One hidden rule gives every row of this table a label. Here are some rows, each with its label.
[-40 -27 -22  -5  33  23   6  44] h
[-28 -38  -7 -20   4  37  20  44] h
[-40 -27 -22  -5   4  37  20  44] h
[-40  29  -7 -34  18   8 -22  44] h
[-40  -5 -36  38 -25   8  48  17] f
[-28 -38  -7   9 -25  23  48  31] g
[ 46  29  22 -20   4  -6 -51 -36] d
[ 46  29  22   9 -40  -6 -22 -49] d
[ 46 -27  22  38 -54   8  -8 -23] d
[-28  40   7  -5  33 -50 -22  17] e
[ 21 -27   7 -49  33 -21  -8  44] e
[ 34   7  22 -20 -40  52 -51  -9] e
[  9  -5  22 -49  47 -21 -36  31] e
[-40  -5 -36   9 -25  23  34  44] g
[ 34  40  22   9 -25 -35  -8 -49] d
[ -3  40  36 -49   4  23 -36 -23] h
[ 34  40  22 -20   4  -6 -51 -36] e
[-40 -27   7 -20 -11  37  20  44] h
[ 34  40  22  -5   4 -35 -22 -49] d
[-40 -27 -22   9 -11  37  48  17] g
[-28  18  -7 -49  33 -21   6  44] h
[-40 -16 -36  -5  18   8  34  44] g
[-40   7  -7 -34 -25  52  20  31] h
[-40 -27 -22  38 -11  23  48   4] g
[-40  29 -22  -5  47 -35  20   4] g
[  9  -5  36  23 -40  52 -22 -49] d
[ 46 -16  22 -34  33  -6 -51   4] e
[-28 -38 -22  23 -11   8  48  31] g
[ 46 -16   7  38 -40  23  -8 -49] f
[  9 -27  -7  38 -54  52  20 -23] f
[ 34  40  22 -20   4 -35 -51  -9] e
[-16 -38 -36   9 -11  23  48  31] g
[ 21  40  36 -49   4  -6 -22 -36] e
[ 46  29  22   9 -11 -21 -36 -49] d
[ 46  29  22 -49   4  -6 -36 -23] e
[-16 -38 -36  -5  47   8  20  31] g
[ 34  40  22 -34   4 -21  -8 -49] f
[ 34   7 -22  52 -40  -6  20 -49] f
[-40 -27   7 -20  33  -6  20  44] h
[-16 -38 -36  38 -11  23  48   4] f
[  9  40  36 -20  18 -35  -8 -49] d
[-16  29   7 -34  47 -50  -8  17] h
[-16 -38   7 -34  18  -6  48  31] g
[  9 -38 -22  -5 -40  52  20  31] f
[ 46  29  22 -20   4  -6 -51 -36] d
[  9  40  22 -20  33 -35 -51  -9] e
[-40 -16 -36  38 -11  23   6  44] h
[-40 -27 -22   9  18  -6  48  31] g
[-28 -38 -22   9  33  -6  20  44] h
[-28  29 -22  -5  47 -50  20   4] g
[-28 -38 -22   9 -11  23  48  31] g
[-28  18  -7 -49  47 -21   6  31] h
[-28  18  -7 -20  47 -50   6  31] h
[ 21  29 -51  -5 -40  52 -22   4] f
[ 34 -38 -22  52 -11   8  20 -36] f
[ 46 -27  -7  38 -54  23   6 -23] f
[ 34  40  22  -5   4 -35 -22 -49] d
[ 34  40  22   9 -11 -50 -22 -36] d
[-40 -27 -22  52  18   8  34  -9] g
[ 21  40  36 -20   4 -35 -51  -9] e
[ 21  40  36 -49 -11   8 -36 -23] e
[ 46  29  22 -20 -11   8 -36 -49] d
[-28  40   7  23  33 -50 -22  -9] e
[-40  40 -22 -34  33  -6  20   4] g
[-16 -38  -7  23 -40  37  48   4] f
[-16 -38 -36  52 -11   8  34  17] f
[-40 -16 -36  -5  33   8  20  44] h
[ 21  -5   7 -49  47 -21 -36  31] e
[  9  40  22 -34  33 -50 -22  -9] e
[ 46 -38   7  23 -40  37  -8 -23] f
[-28  40   7 -49  33 -21  -8  17] h
[ 21   7  36 -34  47 -50 -22  -9] e
[ 21  29   7 -49  47 -35  -8 -23] g
[-40 -27 -22  -5   4  23  48  31] g
[ 46  29   7  23 -40  -6 -22 -49] d
[-40 -27 -22   9 -11  37  48  17] g
[-40 -27  -7  23  33 -21   6  44] h
[-28  40 -22  -5  33 -50   6  17] h
[-16 -38  22  52 -40  37   6  -9] d
[ 21 -38   7 -20  47 -35  -8  31] e
[  9  40  22 -20  33 -50 -36  -9] e
[-28  40   7 -20  33 -50  -8  17] e
[-40  40   7  -5  18 -35 -22  31] e
[ 34  40   7 -20  18 -50  -8 -36] f
[-40 -27  -7   9  47 -21  20  31] h
[-28 -38 -22   9 -11  52  34  17] g
[  9 -38  -7  38 -40  52  20 -23] f
[-28   7  22 -20  47 -50  -8  31] e
[ -3 -38 -22  23 -40  52  34   4] f
[-16  -5  22 -49  47 -35   6  31] h
[-40  40   7 -34  18 -21  -8  31] h
[ 46  29  22   9 -25  -6 -36 -49] d
[ 34  40  22   9 -40 -21  -8 -49] d
[-28 -38 -22  38 -11  23  48   4] f
[ -3 -38 -36  52 -25  23  34   4] f
[-16  18  -7  52 -40   8  34 -49] f
[-40 -27 -22  23 -11   8  34  44] g
[-16 -38  22  -5 -40  52   6  31] e
[-40 -27   7  -5  18 -21  34  44] h
[-28 -38 -22  38   4  -6  20  44] e
[ 21  40  36 -20 -11   8 -51 -36] e
Here are more rows. What is the label of each one?
[-40 -16  -7   9 -40  52  20  31] ~ h
[-16 -27 -51  -5  33  52   6  17] ~ g
[ -3  40   7 -20  18 -50 -36  31] ~ e
[-28 -38  -7   9 -25  52  20  31] ~ h
[-16 -38  -7 -34  33  23   6  44] ~ h
[ -3 -38 -36   9  33  52 -22  17] ~ h
[-28   7  -7  23  47 -50 -22  31] ~ e
[ 21  40   7 -49  33 -35 -22  -9] ~ h
[  9  29  22 -34  47 -50 -22  -9] ~ e
[ 46   7  36 -34  18  -6 -51 -23] ~ e
[  9  29  22 -20  47 -50 -36  -9] ~ e
[ 46  29   7 -49 -11  23 -36 -23] ~ d
[ 34  40  22  -5 -25 -35   6 -49] ~ f
[ 46  29  22  -5 -25   8 -51 -36] ~ d
[-28 -38 -22  38 -11   8  48  17] ~ f
[ 46  29  22 -34 -11   8 -51 -23] ~ e
[ 34  40  22 -49   4 -21 -36  -9] ~ e
[-40 -27 -22   9  33  23  -8  44] ~ h
[ 34 -38  22   9 -40  52  -8 -23] ~ d
[-28 -38 -22  23   4  -6  34  44] ~ g
[ 34  40  22 -20   4  -6 -36 -49] ~ d
